Each row is where one point has got to under a steady rotation. How many ticks took it there?
The counts run from 0 to 1439.
[-14 -22   2   1 -44  18 -15  -7  21  -6  13  41   5  16  17 -13   0  13
   3  32 -24 -13  -1 -21 -17 -28   3  14 -34  16 -16  10 -25   1  -6  19
  13  42  -8  45  33  19  12  45   4 -29  11  22 -40]
190
[  8 -11  -2  19  32  -9 -18  31 -10  37  40  -4  17   8   2  -4   4   0
  -1  -4 -39   8 -19  14  12 -27   3   0   6 -18  19   6  26 -25 -23  39
   7  18 -39  54  -2 -34 -10 -28   3   9   6 -12 -58]
988
[-50  22   1  24  14   0  26  23  12 -29   0 -25  11 -12  22 -16 -10 -13
  35  18 -17  -9 -36   4  -2   5   9 -15  -8  24 -51  25  32 -22 -15  36
  41  21  33  -2  18  18  -5  16   3   2  -2  20 -27]
1100
[ 24 -15  -4  10  -2  41  -6 -27   3  -4  -8  -9  20  -8 -25 -28 -12  -1
  15 -30  -4 -13  42 -29 -24 -36 -19 -18 -25  -6  38  22   4  34  -8   7
  -4 -35 -13 -19  -6  11  -3 -15 -17 -48 -14 -44  32]
996
[ 16  -8 -33  -8 -26 -21 -17  10   1   6   1  40   4   7 -17  -7 -28 -25
 -31  13 -32  44  -1  11 -25   9  -6  18 -21   1 -18 -16 -21 -16  22  23
  24  56 -31  39   9   2   8  28  19   2 -12  39 -11]
1382
[-20  14   4  32  -8 -22   0  19   5 -22   1 -27  -6 -16  20   8 -37 -22
   5  32 -10 -23 -29 -23 -14   0  -6   0 -12  41 -26  -3  -4 -34  18  23
  36  24 -13  -2  -3 -23   3  -7  46  -2  -4  41 -60]
102
[ 17 -44 -60 -25 -50 -12 -12   9 -10   9 -16  10  -3  33 -39 -10 -10 -20
 -22   3 -12  23  -4  25  -1   6 -15  32 -14 -52  -6  -8 -23  19  -5  -7
   2  18  -8   3 -19  27  -7  28  14  12   0  20  19]
1423
[ 12  19 -33   4   1 -18  12  26  15 -12 -23 -12 -17 -17 -46 -21 -50 -28
 -30   8  -3  36 -18  -7  -2  25  11  19  -1   7  -9 -14   0 -12  11   5
  64 -16  -9 -26  -7   4 -20 -19  45  20 -18  18  21]
514
[ -9 -18 -20  -2   7 -14  -4  23  -8  14  12  -2  10  26   7  34  26 -17
 -12  20 -22  30  25  37  -1 -18  27  19  21 -23  34 -58  -9  17 -19   0
  22 -22 -45  12 -12 -27  15 -11 -17 -17  14  32  20]
871
[-39  -9  12  16 -23  -2  31  16  14 -23 -10 -60  27 -14  17  -3 -19 -22
  31   4 -15 -30 -22 -23 -18 -19 -29  -5 -25  -2 -53  10  15  -9   4  32
  10 -12  19 -36 -12  -7   6 -24  22   1 -10  16  -8]
62
[-28  24   1  28  50 -13  15  31 -16  -4  11 -38  23  -8  32  -2   4 -20
  38   0 -23   4 -35  33  -5  -4   5 -29   6  15 -18  18  48 -29 -12  38
  26  18   9   3   3 -10  -4  -6 -26  -3  -2   3 -34]
945
[ 22  33 -28  29  29  -4   2  -3  -2 -22 -31 -19 -30 -17 -32  -9 -38 -23
  -8   9  23  13  10 -14  -1  14  18 -10  11  31  46  -1  -2   7   8 -13
  53 -40 -14 -35 -17  -1 -20 -19  11 -27  -9  -2  25]
668
[-16 -24  11   4 -50  34  20 -11  25 -14 -16 -21   7   7   2 -33  -1   7
  19   1   0 -47 -12 -58 -13 -27 -23  10 -40  -5 -17  39 -20  17 -14   8
   7 -14  27 -29   0  26 -14   5   1 -23   6 -13  -2]
684
[-16   8 -25 -16 -18 -19  29  48   3   4   0 -25  22  10   6  -6   8 -32
 -12  11 -35  27 -29   3  -4  22  19  33   3 -37 -24 -22 -22 -10 -36  21
  40   7  13  -4 -25 -13 -17 -21  26  31   7  42  23]
1181
[  4 -47   9   2 -49 -18  10 -26  22  16 -10   8  -2  28   1  -4  -5  -5
  -9  -3  -9 -11 -18 -31 -15 -40 -40  20 -21  -4 -37   7 -12   5  51  10
  -1   8 -11  13  35  14  18  25 -41 -33  -2  16 -20]
972
[-16 -26  -4  -8 -44   9 -15   7  23   2  20  50   7  14  10  -1   3   4
 -22  35 -31  10  11 -13 -16 -23  10  31 -23   6 -15 -21 -30  -1   1  21
  27  34 -27  50  29   5  18  32  16 -15  10  40 -26]
188
[-20 -44  10   5 -58  33  -7 -15  25  -7  -1  -4   5  11  -8 -24  -5  20
  18  14  -7 -53  -1 -46  -4 -42 -26  15 -42  -8 -17  31 -13  18 -14   9
  -3  -2  10  -1  10  25   0  17  14 -20   6 -16 -25]
682
[  4 -22   8  36  -1  22 -12 -42 -12 -11  -4 -29  12  11   3  10  -9   1
  34  -6  -1 -64  35 -36 -10 -35 -40 -11 -15  -4  16  19  -1  27  -3  10
 -34 -19 -14   2 -24  -3   1 -12  -1 -47   0 -14 -14]
1369
[ 27  -4 -35  -2  -8   1 -24   7 -16  21  10  44   1  25   6 -26   9  -9
 -13   4 -20  20 -14   5 -13   4  11   7 -17  -4  22  31 -30  -8 -20  13
   8  68  -7  50  10  11 -17  42 -15 -12  11  11 -40]
1228
[ -4  32 -42  11  10  18  -1  15  -8 -20  -9   7  -4  -2  -8 -43  -9 -14
  13  15  -9   7 -16   2   1  40  25  -2 -10   3   3  38 -11  -9 -53  15
  38  43  40  17  -8  35 -38  25  28   4  12  10  -1]
607
[  6 -46  11  -3 -37   0  12 -18  42  27   4  19   0  28 -27 -26   6  17
 -19  -9 -17  -8 -10 -41  12 -47 -25  43 -14 -24 -27  10  -2  13  20  11
  14 -22 -12  32  41  11  -6   4 -29 -13   1 -13  -4]
1305
[-38 -44  -1  -3 -33  11   1   3  24  -2  11  20  26  11  12  -6   7   5
  18  16 -34   2  -2  17 -12 -35 -18   9 -27  -9 -57  -5  24   5   8  38
   6  29  -2  38  39  27  23  40 -17 -13  -4  19 -15]
1344
[-23  13   9  41  -5 -11  28 -19  15 -26 -21 -32 -14   3  18  -6 -21  -7
  26  17   8 -49 -32 -43  -1  -2 -19  -1  -8  31 -50  33   6 -12  15  13
  24   5  31  -7  15  15 -10  16  -3 -24   4  24 -31]
726
[-31  33 -21  15  -2 -12  22  12   0 -47 -25 -10  -2  -8  10  16 -18 -36
   4  40  -8  10   7   0 -13  35  18   7   2  23 -26 -28 -11   2  -4   9
  52   5  13 -12 -11   8   2  11  32  -9   3  64  30]
473
[ 11 -46 -12   9   3   4 -35  10 -15  27  16 -18   6   9 -11  -5 -14   3
  13 -12  -7  -1 -11  35 -10 -49 -18 -26 -22  -8  28  18  31  -6  18  12
 -10   5 -46   1   7 -10  12   8 -30 -21  -7 -37 -60]
1324
[  1 -23 -14   0 -17 -32  35  12  15   4 -21 -40  13   5 -34   3 -22 -31
 -15 -13 -17  17  -8  -9   0  -6 -32  32   3 -39 -44 -25  11   6  20  17
  19 -41 -11 -22 -19 -10  -1 -39  13  20 -15  21  41]
555
[ -2 -57  -9   1 -14  21  -9 -16   2   9   2 -12  24  10 -31  -1  -5   0
  21 -21 -14   0  36  23  -8 -57 -37  -1 -19 -38  -1  -9  34  36  13  13
 -21 -35 -31  -2   1   9  21  -5 -25 -26 -14 -27  21]
463
[ 30  38 -32  14  11 -15  15  -4 -16  -3 -28  -8 -22  15   1 -26  -1 -25
  -9   1   6  -1 -33 -40  -2  42  15   9   7   8  25  37 -46  -7 -21  -3
  39  23  30  -3 -18   9 -49   3  -4 -13  16  19   5]
980
[ 22 -16 -45   6  10   5 -12 -22 -20  13 -12  10 -15  45 -23  -6  27   2
  -2   3   7   4  16  15  21   1  13  12  22 -32  46   6 -11  40 -33 -24
   7 -19   0  15  -7  25 -24  24 -43 -30  24  -6  33]
1112
[ -4  35   9  53  66 -13   7  -1  -9  -9   5 -33   7 -19  14   3 -24 -19
  30  -6  -9  -8  -8   1  -8 -12  -8 -35  11  32   0  19  48 -23  14  34
  23  -8 -13   8   4 -24  -5 -25 -15 -27  -8  -9 -32]
415
[ 18   0  -1   8  11  35  13 -26  11   3 -11  12   7   9 -12 -34  17   6
   4 -19   2   0  26 -41 -10 -20  10  -2  -8  -2  45  24 -11  35 -20  -1
  22 -33   5  -4  13  14 -21  -5 -46 -50   5 -34  45]
1153
[  1  18 -24  -2 -23   3  39 -18   5 -25 -38 -13  14   4  -4 -21  -4 -33
   7 -10  -8   2   3 -34 -23  28 -13   9 -16 -14 -29  13 -31  26 -11  11
  19  -1  42 -26 -20  32 -15   6  -3 -17  -3  27  66]
313
[ 21  37 -15  20  33 -21  24  13 -12  11  -2 -28   1  16  12   6  18 -26
  -7  -2  -9   5  -4 -30   6  20  29  20  29 -11  41  -5 -31   0 -39   5
  32 -18   3   5 -39 -32 -34 -47  -4  -6  19  20  20]
493
